(in the rows, 128 means zero)
Y: 3 groups of rows, each row roughly a mix of its group's hidden directions
Y (119 x 11)
[[ 82 149 123  99 178  85 123 117 127  90 121]
 [ 89 160  76 141 174 127 137  93 109 111 128]
 [ 95  96 105 112 101  55 125 119 113 138 133]
 [171 156 135 118 130 129 108 163 110 114  61]
 [143 129 171  76  71 109 101 131 121 128 111]
 [119 148 149  76 110  80 134 142 118  75 123]
 [ 98 121 100 116 190 139 100 101 106  97 104]
 [106  77 163 129 141  69 152 130 120 101 134]
 [130 171 106 107 149 184  97  92 123 142 154]
 [123 124 104 182 186 148 162 150 140 110 124]
 [120 123 120  96  95 155 103 101 115 193 104]
 [112 120 140 115  69  68 129 110 117 134 162]
 [145 177 168 110  77  85 123 133 130 128 112]
 [148 164 102 111  97 131 119 141 129 173  69]
 [112  82 106 126 133  70 149 170 137 156 118]
 [106 143 147 160 199 123 144 164 145 140 146]
 [ 69 137 115 109 114  77 114  91 114 102 138]
 [116 177 120  94 100 124  87  99  93 121  96]
 [166 108 120 107  54 141 110 119 122 132  97]
 [139 159 143 128  96 160 140  84 102 116 184]
 [135 138 137  84 103 118 148 120  66  81 124]
 [ 84 108 103 115  95  65 121  98 115 136 136]
 [186  89 123 155  82 132 144 132 136 162 136]
 [163 131 126 145 152 173 134 176 153  99  89]
 [157 175 101 135  68 142 124 112 141  92 128]
 [103  88 169 122 122 100 145 133 102  71 147]
 [117  88 112 108 134  80 148 115 126  65 140]
 [124 105 179 113 160 100 149 143  88  91 150]
 [166  96  91 139  84 166 130 136 122 153  91]
 [134 170 150 114  68 133 146 123 138 148 177]
 [115 188 138 148 140 136 126 145 185 150 159]
 [ 84 131 113 146 198 128 120 125 134 170 120]
 [104  76 159 146 123  99 143 127 100  81 155]
 [129 162  76 137 111 162 112 122 126 165  79]
 [135 152  64 156  83 151 113 130 101 121 111]
 [ 83 164  83 112 122  94 146 115  95  97 120]
 [117 114  91 192 161  92 143 129 154 148 127]
 [132 149 128 161 165 153 165 129 176  83 140]
 [136 131 126 141 189 181 145 149 131  85 121]
 [112  82 105 133 187 101 118 145 120 111  88]
 [156 172 139  94 129 183 125 159 150 128  98]
 [147 109 195 123  85 153 107 135 141 137 159]
 [154 129 189  99  80 120 104 155 139 143 118]
 [150  81 142 151 154  83 130 162 135 118  84]
 [108  99 152 107 104  48 133 122 124 123 121]
 [106 131 123  71 159  87 117 133  88 108 156]
 [ 90 103 159 136 145  85 140  96 128 143 181]
 [124 119  74 151 159 111 161 133 123  69 122]
 [127  98 145 162 186 117 159 146 116  94 158]
 [172 130  88 153 129 160 115  88 130 117  79]
 [125 120  81 132 127  91 103 122 136  91  67]
 [118 128 158 111 207 111 143 133 146 111 154]
 [159  90 161 176 155 157 139 153 159 140 112]
 [125 117  60 151 129 173 146 109 135 165 126]
 [138 149 128  80  63 124 110 104 102 116 105]
 [161 103 116 172  91 155 143 175 115 122  98]
 [147  99  84 163 104  97 107 110 125 179 117]
 [107 187 105 111 107 164 169 144  98 131 123]
 [188 157 144 148 103 128 141 163 147 112  88]
 [156 157 141 138 148 200 132 159 159 135 123]
 [144 152 101 146  89 144 115 140 197 153 125]
 [114 155 132 125 155 195 122 108 118  95 168]
 [101  97 141 121 131 109 114  81 103 101 186]
 [130 171 149  99 168 125 136  75 152 133 162]
 [115  67  97 150 141  94 154 147 127  95 155]
 [161 131 128 155 166 199 127 141 132 102 112]
 [109 108 160 105  68  80 146 133 100 128 131]
 [162 133 178 160 111 138 135 162 162 157  95]
 [167  83 143 179 115 173 129 154 127 141 133]
 [155 158 185 106  73 125 106 126 127 112 144]
 [109 126 123 158 205 141 156 131 141 100 143]
 [ 98 103  86 154 175 142 135 116 156 172 138]
 [141  94  98 186 170 147 159 149 119 119 115]
 [131 149  96 149 188 181 142 137 128 101 122]
 [ 90 113 119  63 146  99 145 138  96 136 100]
 [110 118 166  64 102  88 119 107 118 110 144]
 [151 141  97 134 107 172  94 118 103 136  70]
 [114 117  90 132  50 125 122 150  96 134 125]
 [116 161  98  98  63 100 115 115 104 145 114]
 [158 122 179  77 131 165 115 149 133  98 110]
 [163 186 150 121 154 157 129 121 133  76 125]
 [104 126  95 132 133  68 170 146 116 115  88]
 [ 66  99  78 126 142 123 137 158 111 106 145]
 [163 134 105 132  57 159 104 106 141 143 111]
 [141 150 139  88 131 193 104 126 108  86 132]
 [148 139 166  89  61 128  96 114 126 141 122]
 [158 165 127 133 140 197 132 150 154 161 121]
 [ 99 101 163  94 158  87 148 117 110  84 137]
 [104 127  56 141 157 146 134 114 118 154  91]
 [101 155 115  84 106  58 126 137 111 120 121]
 [108  88 150 101 120  62 115 104 110 102 135]
 [159 137  86 134  97 147 131 159 114 122  64]
 [161 146 110 160  93 152 124 152 156 185 111]
 [108 155 167  78 102 109  88  92 117 142 130]
 [170 138 130 134  78 138 119 133 132 183  86]
 [119 119 154 123  92  95  98 128 122 184  83]
 [162 141 129 138 102 114 166 195 137  94 135]
 [105 152  87 173 144  89 161 142 156 150 112]
 [152 148 172 106 103 101 140 169 122  75 131]
 [ 90  75 117  87 134 106 113  91 132 163 125]
 [156 150 129  95 132 196  87 106 122 138 139]
 [126  87 159 124  93  59 130 128 137 153 124]
 [150 162 137  77  97 180  95 119 116 136 128]
 [172 171 150 117  63 111 122 125 114 113 124]
 [ 99  80 155 134 174 132 128 122 148 178 148]
 [171  98 147 169 113 157 126 166 162 159 130]
 [121 125 152 128 108  46 142 155 138 104 118]
 [153 164 129 138 160 190 130 146 165 155 125]
 [153  93 134 180 127 138 102  75 112 103 147]
 [128 156 196  93 111  94 111 136 124 102 144]
 [111 151 118 124 170  90 126 151 102  83  83]
 [150 139 189  96  95 102 123 147 113  88 138]
 [ 75 151  93 106 125 100 108 104 103  87 112]
 [143 155 132 100 100 153  96  80 109 178 123]
 [132 117 127 171 185 173 156 151 134 100 135]
 [122 171 171 120 154 159 141 142 169 171 132]
 [137 156 102 141 183 183 145 149 138 106 110]
 [132  97 142 151 102 147 125 150 143 202 105]
 [ 70 100 126 114 161  91 108 153 100 104 114]]
one row of each group, then the others: which group is each in?
[104  75  90 120 129 101 104 113 104 170 101]
T
[138 136 133 103  66  91 108 119 135 181 119]
P
[136 168 114 180 159 125 139 166 167  98 128]
U

[171  72 146 164 100 139 136 144 134 165 136]
T
[145 109 184 122 179 146 155 157 162 130 124]
P
[128 162 130  97 138  98 118 157  94  64 116]
T
[164 103 163 135 195 154 122 157 123 117 119]
T
[178 150 175 135 155 132 128 148 155 143  83]
T
[123  72 101 114 142 135 144 106  66 128 106]
U
[140 127  84 106 161 163 120  70 122 160 139]
T
[106 126 156  95 109  91  95  77 104 156 145]
T
[126 148 115 114  96  85 159 168 135 130  72]
P
[110 122  70 145 138 168 133  90 128 175 131]
U
[111  77 147 143 171 121 137  93 141 126 179]
T
